Each row is where one point has got to under a steady rotation. How many steps took it there?
The counts run from 0 to 693.
[ 24   5  -8 -12  41   0  -2   4   8  -5 -13  -1 -19  -2 -18   4  -8   5
 -11 -17 -19  -3  22  -2   5   4  -4   1   2  13   6  10  -7 -15   9 -24
   2  -3 -16   1  10   5 -19 -10 -14 -11 -16 -12  21   3  -1   2   3  33
  -5   5  -1  -1  17   8   2 -10  -6 -13  11  10  -1  -3  -8 -13   0   1] => 343
[ 14  -6   4 -29  25 -12 -13  15   5  13   2  -8  -4  -6   8  -2  -8   7
  23  -6 -18   9  -8 -19  11  -9 -18 -10   9  24  16   6  -6  21  10   6
   0  -3 -11  10 -10  15 -12 -20   6  -1   1   3  12  -4  13   1 -15   6
   9  11  -3  -3   0  16  -2   3  14   6  29   8  18  21  -5   3   9  -8] => 597
[  6  13  -1  -8  37  -3 -17   9  11   7   0  -2  18   5  16   6   7   5
   4  11 -16 -10   2 -22  16  17 -16 -18   9  15  16   0   0 -10   3 -19
  -3   7   0  -4 -10  10  -7  -7  10   0  10   6  23  16  17   3 -11   2
  14  13   1   4  10  11  -1   2   4   8  29   0  14  16 -20 -15  -6 -19] => 144
[ 18  -9   3   7 -28   0  -8 -17  -2 -17   6  -9 -12 -12  -9  11   3  -2
  30 -10 -30 -21   5  12  28   3   4 -10   4   5  11   9 -17  -3  11   7
  -3  -1  -4   7  28   4   0   1  13   7 -12  -2  15   4  -4  -8 -15  13
  13   0  -7  16  -2  -5 -11  -4   1  12  22   6  19   0 -16 -13  10 -13] => 412
[  3   4  -8  -6   4  -5  12 -11   2   1   7 -19 -22  10  -1 -15  -6   0
   3  -9 -19 -11   2   1   2  15   3 -12  -3  24  13  -2  15   6   8  -7
  20   3 -19   7 -10  10 -11 -31   4 -20  -5   2   3  27   9  -2 -10  12
 -12  18 -13  13  10  13  11  -3  22   3  26  14   6  12  -5  -8  23  -9] => 399
[  1  20  -2 -16  21 -11   0  10   9  10  -1   6  -1   4  -2  20  -8 -12
   7   2  11  10  -7 -13  16  -6 -24 -24  -7   8  -3   6  -1  26  -8   8
  10   9 -24 -28  -7   0   0  -8  14  11   9  -7  10  -4   4 -10 -26  -2
   6   0 -17 -14 -24   1  -7 -17  11   7  -2 -29  12   5 -11   1 -10 -19] => 363
[ 23  -2  10   7 -32  11  -2 -15  -8 -18  13 -13 -15  -2 -10   9   0   2
  26  -3 -17 -17   4  -1  19   9   2 -11  16  -2  23   6  -7   0   3   6
   1 -11  -2   8  21   3   2  -2  11  -2 -20 -11  26   7  -3 -13 -21   0
   8   0  -4  14   0  -5 -10  -8  -2   0  27   2  14  -9  -3  -3  18 -17] => 496
[ 24  -6 -10 -10  19 -20 -15  10 -12   1  24  -2  19   9  10  13 -23  -1
  12  18 -18  -8   3 -12   4  -1 -11 -18  22  34   5  -1 -20  -6   2  -9
  -7  -4  -1   0  -2   8   0   1  11  -6  -1 -13  15  22  21   2   6  -6
  13  -2  -2   8  17   8  -5 -10  -5  11  26   8  13   4 -17  -4  -4  -9] => 489
[  2  11  10  -8  12   7   3 -23  12 -13  -1   4 -22  14  -2  -3 -17 -18
   3  -6 -13   0   5   6  14   0 -15 -16 -13  13  -1  -5   0  19  10  -5
  13  23 -22 -20  -5   5 -13 -27  -1   8   1   1  16   1   2  -5 -26  21
  15  14 -26  14  -6   4  -6   8  13  13  -8  -4  17   0  -2  -5  -4 -14] => 249
[ 16 -34 -14  13 -14 -23  -8 -11   0   9  -5 -12  -7   1  -5   3  11 -10
  27  -2 -29  -8  -1   6  18  19   2  -5   6   8   6   5 -18  -4  14 -13
 -12  -1   3  16  13  15   1  -2  15  -1   6  -6  -3   0 -13   3 -17  -6
   9  10 -10   6   2   2  -3 -20   4  18   7  -6  14   4 -23 -33  13  -1] => 668
[ 26  17   7 -14  18   8  -1  16  -7  -9  15 -10   0  11  -1   9 -27  13
  18   9   0 -13   7 -15  17   6 -17 -20   6   4  15   4   3   0 -11 -10
  13  -9 -12  -4   0   4  -6   0  -6  -4  -6  -6  34   3  14  -6 -13   9
   9 -19  -3  -6   2   1 -24 -12 -16  -7  33   4   9  -4   3   7  -8 -15] => 5
[ 10   6 -17  -9  29 -24   8  13  10  15 -15  -9 -22  -3  -9   1   0   0
   3 -25 -20   1   3   3  14   4   2  -1 -13  16   0  20  -3  -3   3  -5
  12  -3 -26  -5   6   5  -2 -11   0 -14   2   6  -1  12  -1  -4   3  25
 -19   4   0 -18   5   4   2 -24  14  -1  16  12  -5  20 -23 -14   7  -1] => 369
[ -2   5  -2  13 -14   0   3 -18  14 -14   9  -2  -8  -2  -4  15   2 -12
  16  -6 -25 -13  11   4  32  -2   8 -19   6   8   7  17   0   1  15  24
   8   7 -16 -17  28  -4   6   8  21   3  -2   2  17  12 -14 -15 -17   9
   1  14  -1  10  -5 -12 -13 -15  16   7   7  -2   5   3 -17   1  18 -29] => 303
[ 13 -23 -12  11  -4 -11 -10 -22  11   1  -8  -2   5   5   9   5   7 -20
  24   1 -21  -6  -5  -6  22  16 -12  -7   5   6  -6  -4  -4   3   4  -6
  -8   0  -4  14  13   2   0  -2  17   6   8  -8   3  -4  -7  -1 -34  -7
  27  19 -12  12  -2   1 -12 -10   4  23 -11 -19  13   0 -24 -19   3 -23] => 585
[ 16 -16  -5 -19  37 -10  -7  -6  10  -6   3  -1 -10   7   8  -9 -34  -1
  17 -12 -26   7  13  -4   9  -5 -11  -2  -1  24   5   2   0   3  16  -3
   9  -2 -20   9   1  11 -19  -9  -9  -6   5   3  14  -3   4  -3 -11  24
  11  12 -10   7  20   6 -13   0   4   4   5  30   3   7  -4   4   0 -11] => 341
[ 23 -23  -2   7   5  -1 -10   3   4   0   3  -5   0   7  -1   7  -5   5
  28   3 -14  -6   3 -14  25  16 -14  -9   7 -10  13   0  -1  -3  -2 -16
  -3 -16   1  17  19   8  -4  11   0   8   4  -8  25 -22 -12 -11 -38  -2
  23  -1  -6  -3  -6  -3 -31 -18 -13   2   5 -12   9  -9  -4  -6   1 -15] => 610
[  5 -13  13   9  12   6 -11 -14  18 -13  11   9   2  10  -1   5  -5  -5
  12   9 -13   1   8  -9  23   6 -15 -20   9   6  16   2  -5  18  18  -3
  -2  10  -6  -5   6  15  -7  -3   9  11   9   2  29 -14 -22 -10 -35  -2
  17  22 -10  15  -1   2 -18   0   8   4  -7 -17  18  -6   1  -5   2 -20] => 417
[ 18 -16 -11  -6   2 -23  -4  10  -4  12  -3  -3 -15  -9 -19  21  -6  -3
  24 -11  -5  11  -3  -1  13 -18  -4 -11   8   9  -1  26 -18  22   8  13
  -5  -3 -20  -7  20  12   0  10  12   0  -2 -18   2 -18 -16 -10 -13  -2
  -5  -4  -7 -13 -15  -1 -10 -32   7  -1  -4 -17   6   0 -16  -7   9   6] => 188
[ 21   3 -13 -12   3 -24  14  15 -13  12   2 -18 -26  -1 -10  -2 -16   6
  13 -15 -13  -8  -4   9   9   7   0  -4  -8  19   4  14  -2   2  -3  -8
  17  -9 -19   2   1   5  -3 -15  -1 -16  -9  -3   5  14  14   0   3  19
 -12 -20  -8 -15   1   4  -1 -24   3  -1  32  23   1  11 -11  -7   5   3] => 630
[ 21   4  -8  -5  16  -4  -2   6   1  -3  -5 -15 -14  -2   1  -2 -11   7
  18 -13 -25 -17  10   6  23   9  -9   0  -9   2   6   6  -5 -14   3 -11
  13  -5 -10   9   9   5  -8  -4  -6  -3  -1   9  25   5  12   0  -8  30
  10  -9  -2  -3  11  -2 -23  -9 -10   2  35  26   9   1 -13  -6 -10 -11] => 261
[ 15  -1  -7  10  -6 -14 -12 -20   0  -7  -2   0  -3  -4  -5  24   0 -22
  18   1 -23 -15   4   8  22   2  -8 -10   2  14 -13   2 -27  -8  11  -4
 -18  11  -3 -13  22  -1   5   3  19  10   0 -12   2  14   2  -1  -7   8
  19   3 -13  15   4  -6  -7 -11  -3  24   3 -11  22  -1 -32 -18  -9 -13] => 670
[  3   7   8 -13  35   1 -19   1  25  -4  -2   9  13  -3   7  17   6  -4
  12   3 -16  -1   5 -22  22  -7 -15 -19  13  11  13   6  -4  12  12   5
   0   8 -10 -11   4   5  -8  -2  16  12   4   4  20  -4  -1 -10 -23   0
  18  23   5   5  -1   6  -8   2  13   7  10 -15  17  13 -16  -4  -2 -28] => 678
[ -5   9  11  -2  18   4  -4  -9  20  -2  -6  -4 -15  -1   0  -7  11  -4
  14 -14 -22  -2   1  -4  25  10  -9 -14  -9   4  22   0   8  13  18  -1
  12  12 -14  -2  -3  11 -10 -24   3   6   6  17  20  -3  -4  -4 -27  19
   9  26  -6   7  -1   5  -5  10  24   6  10  -2  14  15  -5  -9   8 -23] => 593
[ 12   7   4  13 -17   6   4  -7   8 -11   0  -4 -21  -8 -23  20  21  -4
   7  -8 -11 -11   6  -5  15   6   7 -17  19   2  17  18  -4   6  10   9
  -1   2  -7 -10  22   8  -2  -3  21  -6 -20 -19  16   6 -18 -14 -21  -5
  -4  10  -5   9 -13  -5   2 -20  15  -5   6 -24   8  -3  -7 -14  25 -15] => 45
[ 20 -12   0  -2 -23  -6  -2   4 -17   7  16 -19  -6   6   0  -2   1   8
  23   8 -10 -11 -17  -7  13  21  -6 -19  15  11  21  -4  -3  10  -2 -10
  -1  -9   5  17  -6  17   8 -19  15  -9  -3 -12   9  15  10   0 -21 -20
   4  -8  -9   5  -5   7   0 -12   5   8  33  -7  18   1  -5 -18  16  -6] => 664
[  4  -9 -16  -1  27 -29   6   1  12  13  -4   4 -20   6 -15   3 -13  -9
  -1 -12 -18  11   7  12   7  -7   3  -4 -12  26  -3  21  -5  19  17  -1
   8  13 -26 -12   3  14  -7  -9   6  -9   4  -3  -7  -1 -23   0  -3  11
 -19   9 -12 -12  -2   6   2 -28  17  -6 -11   2  -2   9 -13 -12  11   4] => 108
[ 25   8   5   6  -8  13  -1 -15   0 -16   8 -13  -2   5  -1  10   1   1
  15   0 -19 -22  10  -9  19  22  -5 -15  14  -1  12 -10   1 -20  -3 -11
   3 -11   5  13  15   2  -4  -3   5  -3 -11  -9  34  16  10  -3 -22  10
  19   1  -2  17  11  -4 -16  -3  -8   2  30  -1   8  -9  -6  -8   5 -25] => 236
[  3  18   1 -13  23   1   9  15  -1  -8  22  -7  -3  13   5   1 -25  10
   7   8  -6  -8   9 -13  17   0  -6 -26   6  19  20  10  11   9  -3   8
  25   0 -21 -17 -11   9  -1  -6   6 -11   3   4  27  21  10  -9 -11   3
 -10  -2  -4  -1   2   5 -12 -14  11  -9  25  15   9   9  -1  17   6 -22] => 114
[  4  12  -3  -3  14   0   6 -16   6  -7   7 -12  -6  19   9 -12  -9  -1
   1   3 -25 -17   5  -1  15  25  -5 -16  -5  19  13 -10  18  -6   3 -15
  20   5 -10   0 -17  11  -6 -25   1  -9   2   9  17  31   9   3 -16  11
   2  18 -11  16  11  11  -3   3  12   6  26  16  10  13  -7  -8   4 -20] => 400
[  5 -11 -10   5   7 -19  -2 -13   6   3   7   6   2  17  -1  15  -6 -23
   3  16   1   7  -6 -13   3   2 -14 -21  10  22  -3  -1  -5  21   0  -7
  -6  12  -9 -13  -7  10   0 -12  20   1   6 -26  -2   9  -9  -4 -26 -20
   7  11 -22  12  -6   6   3 -15  11   7 -20 -35  12  -3 -17 -11   7 -16] => 132
[ -1  27   1 -11  19  -7   6  -7   4  -8  10   5  -9   5  -3   7 -16 -15
 -11   3 -11  -7   6   3   8  -8  -4 -23  -3  29  -3   9  -6   9   5  -1
  13  23 -25 -36  -9   1  -3 -23  14  -7  -6  -3   4  29   7  -3   3  11
 -10   9 -15  10   4   7   9  -2  21   6  13   0  15   7 -13   0   2 -14] => 481
[  8  -8   1 -11  31 -11  -9   8  24  11   4  -1  11   0  13  -3   7   8
  10  -5 -25  -2   5 -23  19   7  -4 -10  19  18  25   8  11  -2  13   1
   1  -8  -3  13  -3  15  -5  -4  11 -10   7   8  20   5   2  -4 -16   1
   4  22  10  -1  13  12  -2  -7  20   0  25   8   6  19 -16  -4  14 -20] => 227
[  5  25   0  -4   7  -5   1  -6   4  -3   0   5 -20  -8 -20  20   9 -13
  -5 -11 -15  -4   9   1  13  -9   1 -19   7  22   3  21 -16   9  17   9
   1  20 -23 -31   6   5  -4 -16  21  -2 -15 -12   7  21  -1  -5   1  11
 -11   9 -10   9  -7   3  14  -8  26   3  11 -11  14  10 -17 -10   9  -8] => 221
